One turning vector, and how many steps it has turned
The counts run from 0 to 1305.
[105 122 102 145  94 108 133  93 159 107 147 125 161 111 142 103 119 113
 118 112  75 154 163 160 121 138 151 139 131  86  98 134  86 113 172  94
 130  49 153  80 151 144 158 125 137 135]	668
[131 171 128  99 124 139 148 147 176 140 166  86 100 126 135 173 135 170
 125  76  74 168 112 139 143 141 110 119  94 144 138 114 110  96 139 149
 162  93 169 125 124 117 131  91 141 143]	510
[130 146 133 115 121 126 167 116 124  81 176  88 129 159 123 124 134 144
 127  63  99 175 145 167 116 137  96 150  95 120 111 113 118  69 153 107
 126 152 156 145 128 177 138 146 138 152]	424
[153 105 175 118 126 119 127 126 147 129 116  95 138 112 151 167 160 150
 160 135 120 174 152 213 160 155 104 133 144 119 119  90 177 140 120 142
 148  93 120 130 134 167  98  98  98 141]	366
[ 89 148  93 130 151 108 136 162 129 180 139 160 137 125 146 157  81 111
 154 140  97 121 110 133 122 135 117  80 113 156 138  80  86 113 108 126
  87 138 120 137  73  96 154  85 123 131]	296
[116 149 103  95 106 153 205 151 116 106 115 156 131 197 132 153 118 142
 125 146 157 103 115 125 125 194  88 124 111 105 137 129 151 101 177 104
 123 122 128 141 116 133 160 140 108  80]	975
[117 164 130  80 115 132 161 166 167 113 138 110  90 133 136 142 149 148
 117 100 134 114  87 128 147 189  98  72  95 151 127  89 141 120 116 136
 139 129 141 145 133  84 142 149  76 119]	597
[123 146 133 112 125 144 170 107 135  68  81 141 179 136 123 136 108 135
 157 149 131 126 143 140 163 108  84 154 135 105 170 136 162 102 160 109
 150 109  95 173  98 131 132 117 134 106]	717
[101 163 139 106 108 164 148 136 162 124  84 161 100  99 155 149 161 192
 140 124 103 126 124 154 158 146 112 119  97 156 123 130 150 114 117 168
 129  99 135 128 127 110  73 136  59 129]	174
[ 98 151 158 180 128 116 158 131 126  92 140 173 145 184 132 115  70 157
 152 159  92 151 129 122 142 118 116 160 109 103 153 129 119  58 136 155
 100 135 113 117 121 179 136 148 152 135]	136
[110 122 136 144 119 128 149 121 115 159 113 201 141  85 131 147  60 138
 140 117  96  90 128 155 120 138 117 140 104 153 119 112  88 137 134 144
 111  96  97  75 151  96 119 150 122 115]	475
[113 126 142 146 143  97 125 158 145 110 146 148 108 140 130  87 107 139
 171 133  78 185 102 173 104 126 135 122 111 157 118 128 110  67  91 134
 150 139 137 131 120 199 132 119  80 159]	1283
[104 130 158  97 130 116 130 140 167 148 112 124 131 135 142 169 107 106
 132 102 151 115 127 157 155 142  86 120 115 135  99  90 139 156 126  94
 191  79 135  83 191  96 145 165 102 116]	120
[112 158 150 163 174  69 140 151 154 139 123 104 138 162 120 135 111 120
 158 180 128 171 168 122 142 125 119 138 112  70 163 136 148  98 164 133
 101 101 128 105 118 143 170 107  94  95]	301
[ 96 102 136 150 106 101 132 108 172 116 194 165 187 180 130  79  98 113
 106 123  98 135 129 114  86 139 134 110 135  82 136 130  82 141 142  92
 132 125 123 174 122 136 137 157 173 131]	1250
[119 165 136 131 135 139 147 142 171 170 118 119 115  97 156 133 132 160
 140 142 143 140 154 176 158 183 141 144  96 124 107 140 150 122 135 151
 127 101 149  88 147 111 100 123  39 107]	744
[ 64 140 120 158 157 115 120 145 175 113 140 187 191 150 130 105 113 137
 159 171  88 163 105 120 141 129 130 114 108 130 159  97 112 143 107 129
 121 137 147 140 101  82 135  91 150 129]	951
[114 151  65  77 124 125 154 139 153 152  83 129 194 119 166 152 136 104
 141 144 147 126 129 141 166 148 125 127 130 120 128 131 168 134 152  81
 132 114 116 138  66 107 155  96 113 123]	1220
[ 70 159 150 104 148 136 139 105 163 136 121 112 150 110 127 148 129 154
 121  92 128 132 169 124 154 106 102 154  70 136 112 112 130 132 137  91
 162  96 134  81 171  90 111 176  99 119]	756
[135 147 108 101  99 118 160 144 195 160 155 119 117 128 145 168 133 153
 121  88  62 163 100 118 125 142 110 109 118 146 130 135  88 127 137 133
 152  98 144 148 105 138 136  65 164 139]	509
[123 155 117 109 145 120 109 146 184 113 162  81 182 142 102  67 116 125
 121 102 128 150  96 161 171 132 121 129  92 159 123 113 132 132 140  79
 189 133 148 137 156 100 148 151 109 131]	603
[148 131 159  76 137 156 134 134 119 117 135 136 168 178 107  81 139 125
 116 169 162 118 108 159 118 165 113  77 132 112 158  88 172 129 146 105
 127 107  94 189  99 122 113 138 121 123]	538
[165 150 143  87 131 149 179 141 124 147  89 138 103 130 158 144  91 148
  91 114 136  93 112 154 170 126  87 114 126 174 117 126 135  98 162 123
 167  81  72 125 143  98 141 158 117 109]	1266
[116 166 105 115 107 104 155 142 150 132 142  92  84 140 138 129 143 126
 104  98  87 162 144 130 117 152 137  98 107 129 114 140 112  83 180 113
  97  68 149  95 122 147 178 113 115 140]	589
[109 163 110  69 115 164 153 130 101 129 149 143 157 146 123  90 140 139
  97 132 122 131 109 118  81 142 136 118  80 123 115 121 140  78 160  91
 104 117 104 143  58 152 112 141 135 152]	828
[160 102 126 105 152 102 144 146 138 183  98 157 134  88 125 134  50  86
 153 126 111 113  93 151 114 134 108 141 131 167 108 129 116 141 128 109
 141 129  72 129  99 106 134 108 120 107]	641
[126 154 147  97 114 132 146 119 181  90  98 121 151 125 128 137 156 179
 122  92 106  98  95 136 159 141  88  73 123 153 157  94 137 149 102 132
 139 134 114 187 117  91 106 156 125 126]	518
[ 97 137 123 105 134 127 150 175 122 162 111 167  89 123 102 133 118 146
 127 126  74 128 114 121  87 157 116  83  78 171 107  96 112 118 131 140
 111  89 113  84 121 106 132 125  81 126]	1032
[158 134 146 126 159 101 146 159 106 125 166  80 113 153 104 106 102 118
 126  93 101 160 112 162 136 150 101 127  90 161 124  80 121  84 152 107
 106 138 106  96 112 155 171 148 132 138]	781
[ 82 154 141 145 132 163 174 127 124 115 128 204 156 149 153 141 120 184
 165 184 122 128 144 132 126 167 122 138  95 107 149 115 140 109 148 157
  94 122 125 110  96 119  99 122 117 111]	473
[144 126 156 121  98 119 144 108 177 103  98 141 137 153 140 164 167 179
 137 115 102 115 114 152 139 159  83  75 160 123 147  91 142 158 100 173
 128 117 117 181 126 110  91 150 127 120]	519
[ 96 154 133  96 127 159 112 115 120 111 130 141 171 114 125  65 141 134
 110  96 102 121  99 167 116 118 144  90  96 163 105  88 112 116 113  94
 129 122  94 144 110 125  94 173 128 172]	1106
[149 154 184 183 168  70 149 119 134 131 136  98 123 120 142 146 125 155
 133 116 112 140 165 146 157 151 102 119  97  95 133 105 133  96 143 168
  61 130 104 105 121 126 110 155  96 132]	579
[ 91 119 125 124 116 120 141 138 166 152 105 152 100 162 135 142 132 147
 154 178  91 147 158 145  93 138 122  91 133 120 132 145 111 107 116 147
 117  80 144 107 137 154 125  74  56 108]	454
[ 94 150  92 137 110 116 130 121 173 135 125 119 142 131  98 115 108 142
 159  85  60 166 136 138 161 110 127 145 106 147 129 128  99 125 166 119
 131  80 157  53 176 126 151 111 140 121]	32
[111 164 116 100 128 148 140 124 164  79 110 126 166 121 115 119 116 147
 127  81  91 118  85 119 156 113  90  91  99 172 155  87 120 100 120 114
 155 133 125 190 115  76 120 156 132 138]	517
[163 133 146  94 108 136 137 149 108 108 148 117 170 173  95  86 141 118
 123 113 152 108  87 169 135 175  96 101 127 119 119  89 162 120 151 107
 101 137 101 148 132 153 130 199 123 136]	47
[124 117 148 162 134  54 111 138 186 124 120 157 157 151 139  71 123  95
 102 158 122 135 108  99 129 141 148  88 145  95 144 138 138 129 120 119
 138 111  95 153 114 109 165 167 124 144]	593
[116 136 159 145 108 118 125 122 174 135  79 174  98 109 161 134 137 185
 132 142  94 131 134 167 143 150 116 107 113 139 120 149 131 134 102 181
 137  70 115 108 165 114  75 158  64 134]	175
[ 83 157 153 149 125  97 105 160 197 125 143 167 175 142 106  93 107 128
 148 139  84 137  83  98 115 142 141 103  98 123 154 127 121 127  80 159
 135 153 127 154 116 101 120 154 109 160]	315
[130 102 146 103  74 132 154 157 160  94 155 158 143 116 104 125 115 127
 138  86  81 100  67 102  79 194 123 100 112 117 144 100 128 164 132 135
 139  93 126 146 118 123 134 144 120 138]	317
